In the rows, zero is written as 128.
One turn moves each row of this set onto another row. After a few examples, where does it send each row asked below?
zivip: [109  82 131 146 150  97 150 120 170 115 147 161 140 122 139 128 151 137
 145 122 110 153 131 131  97 125 118  88 125 147  79]
sovu: [125 120 126 113 157 114 129  98 166 163  85 102 156 111 145 105 111 119
 138  89 128 160 112  95 151 117 120 133 112 108 108]
Tafos: [116 123 172 137 104 133 131 126 204 112 130 124 141  88 129 133  99 146
 140 116 113 113 132 145 135 116  97 129 141 115 107]
Divav: [152 125 154 145 104 103 125 167 135 117 112 120  96 151 149 137  96 121
  80 149 106 143 120  91 143 121 104 122  96 143 107]
kufi: [150 131 154 137 114 105 121  96 121 119 106 117 110 102 132 150 113  70
 123 132 121 122 114 129 118  90  94 133 133 146 142]
katog: [134 110  83  92 139 121  95 151 171 145  86 108 129 130 127 126 132 113
 104 118  82 133 119 114 135 105 143 104 150 128 110]
pone: [110 146 122 122 152 123 128 101 125 130  92  96 200 127 148  98 112 116
 144 120 118 149 111 101 126 139 115 123 124 139 107]
noki: [129  75  99 114 130  85 116 127 147 132  89  87 156 122 128 134 126 114
 161 124 122 165 116  93 113 149 136 121 125 139 131]
poz: [106 141  89 124 155 142 108 122 183 148 113 111 122 121 109 106 106 128
 105 103  84 140 116  96 115 104 137 105 157 119 112]
duzor: [124 120 139 160 127  85 143 163 137 106 125 109 101 148 126 156 130 120
  74 117 123 136 129  92  98 133 134 110 122 126 126]
megus: [143 131 167 123 117 138 127 151 177 103 102 131 170 111 144 131 148 129
 127  86 112 109 111 152 106 113 128 111 144 124 108]
pag: [114 127  93  94 126 109 109 136 151 135  90 106 159 119 142 127 133 101
 113 135  75 121 123 121 171 128 122  97 140 167 104]
mino: [152 136 139 180 145 104 110 125 140 131 121 164 115 109 133 123 101 124
 123  99 132 135  94 132 117 117  97 154 106 129 135]
Didi: [154 163 132 124 115 138 144 134 138 116 113 129  90  79 137 104 126 121
 129  92 126 147  98  67 117  97 115 120 140 139 115]
Bazo: [124 150 131 134 114 113 135 114 122 106 122 112  93  72 132 138 112 120
 137 139 143 107 138  94  99 131 104 110 162 143 128]
vara: [125  90 139 132  88 165 123 126 177 104 139 108 121 107 108 131 146 141
 134  86 116 129 123 115 120 126 146 130 135 153 143]
fedub: [119 134 158 157 106 109 154 142 124 126 143 100 103 144 159 144 120 142
  91 151  93 148 151  96 135 132 111 102 119 151 107]
Niti: [111 142 114 162 127 124 152 113 101 104 151 130 161 124 156 126 144 143
 128 124 127 139 130 133 136 143 112 142 139 162 143]
semuz: [150 123 171 138  80 170 109 123 159 106 118 121 157 124 141 127 125 132
 143 117  90 128 111 138 110 124 123 112 132 181 132]
kesi: [ 93 104 101 133 150 132 148 104 172  93 139 162 145 143 118 104 135 122
 105 104 144 147 105 122 124 113 118 111 106 143 103]
gonif: [119 137 166 170 131 101 159 131 141 134 140 113 101 135 136 140 122 117
  70 102 107 147 131  91 138 112 118 127 110 131 112]
boli: [131  99 119 132 137 101  92 111 155 145  92 105 138 113 114 112  78 112
 158 130 118 156 102  94 127 131 102 143  95 123 119]
lom: [148  78 120 126 144 127  99 123 161  98 110 172 139 156 136 119 118 113
 115 139 133 140 109 135  92 111 126 102 114 155 102]
sefiz: [134 121  93 145 116 120 127 147 137 115 129 137 100 121 159 133 118 180
 139 138 145 141 129 123  97 152 118 106 139 127 148]
Padeb: [125 159 136 142 123 121 145 164 121 100 110 118 122 158 152 124 117 126
  60 125 129 128 119  90 127 131 121 111 115 136 112]
pozon: [134  75 137 135 134 135 123 103 162 130 144 169 119 116 141 106 132 125
 134 116 112 153 124 105 152 114 119 118  98 178  81]
dolab: [ 95 137 108 153 140 111 109 111 177 143 128 111 132 104 105 123  93 122
 132 129  63 139 120 102 102 129 115  93 156 156 113]
fesi: [163  81 124 143 120  71 135 154 149 118 124 142 125 118 160 157 126 128
 140 135 117 161 122 141 144 123 109 149 133 134 138]
tepa: [116 148 116 108  93 130 165 109 115 100 118  95 129 124 145 134 145  99
 119 138 116 153 109 129 144  85  95 124 135 137 143]
gagas: [116  99 118 109 137 141 125 116 154 105 129 160 142 131 160 106 112 145
 123 162 139 124 146 127 143 131 106  98 122 155  76]
zis: [118 106 127 115  75 134 123 152 188  78 114 119 144 107 112 130 118 135
 131 117 130 111 103 136 156 133 106 131 115 142 133]
div: [155 130 120 106  98  99 153 164 145 103 105 114 105 103 146 136 141 120
 144 135 104 167 100 111 108  85 103 108 143 111 117]
lomi: [111 133 117 135 127  98 103 113 164 142 111 115 150 103 115 126 103  91
 127 129  61 132 107 109 157 129 105 106 129 189 108]
bafut: [160 147 125 131 131 147 149 127 141 135 116 152 132 130 186 105 127 151
 107  93 135 163 109 121 160 110 120 135 128 138 134]
noga: [113 115 112 122 136 135 116 100 130 155 104  82 150 124 150 113 120 151
 166 135 111 158 136  96  99 149 131  97 130 132 118]

gagas turns into lom
fesi turns into bafut
noki turns into sovu
And these:
div turns into Didi
pag turns into katog
Divav turns into Padeb
semuz turns into zis

One turn moves each row of this set onto another row. After a few examples, where does it send each row asked below?
L: [108 135 117 122 103 141 151  99 141 147 140 147 137 131 132 144  78 174
 120 119 149 113 124 143 164 136 124 101 101]
Y: [120 109  91 119 114 115 118  92 131 119 158 136 148 115 157 123 100 151
 149 114 167 143 134 159 165 109 115 126 135]
Z: [110 138 121 123 104 144 152  99 142 144 137 148 139 127 134 152  79 172
 123 117 149 117 129 148 166 135 123 102 100]
C: [143 127 173 136 144 138 129 158 127 137 100 130 127  94 123 156 151 126
 126 126 108  84 149 130  81 136 146 143 152]
U: [131 122 157 133 145 127 125 158 125 142 110 129 118  90 122 137 151 135
 118 135 108  72 141 124  81 135 149 141 163]
S: [128  99  93 114 118 125 123  90 127 120 146 126 140 145 155 124  92 146
 154 114 153 144 133 152 158 115 101 124 115]
W: [137 129 140 135 135 167 123 122 150 150  92 130 118 140 121 151 124 141
  77 133 126  93 124 120  89 125 115 135 165]
M: [107 140 119 122 103 140 151  98 142 144 143 151 142 121 131 151  81 174
 120 119 150 115 128 146 166 134 127 104 106]
P: [146  87 126 110 151 101 102 135 110 126 130 114 125  87 146 121 154 132
 176  97 115 122 152 159 117 107 130 130 126]
D: [148  84 126 110 151 106 105 135 113 124 125 109 126  93 148 119 153 129
 179  96 111 124 152 157 118 110 127 132 121]
N: [149  88 127 112 150 107 104 133 114 125 127 115 128  87 148 126 156 129
 180  90 113 125 152 160 116 109 131 134 122]
H: [140 144 152 142 129 171 126 124 157 144  91 138 133 126 120 170 129 135
  80 122 135 100 133 131  95 119 126 139 168]
J: [133 111 107 119 114 127 129  92 135 114 145 134 155 126 154 148  96 138
 162 103 161 154 143 163 162 114 107 126 119]
Q: [126 140 141 139 132 160 119 122 154 148 104 137 127 119 122 151 131 147
  72 133 140  91 126 123  94 117 129 137 183]
A: [143 116 158 130 147 136 127 158 122 138  95 122 115 111 123 144 144 131
 124 135  98  78 140 122  76 140 141 140 145]

C turns into U
Z turns into M
And these:
Q turns into W
S turns into J

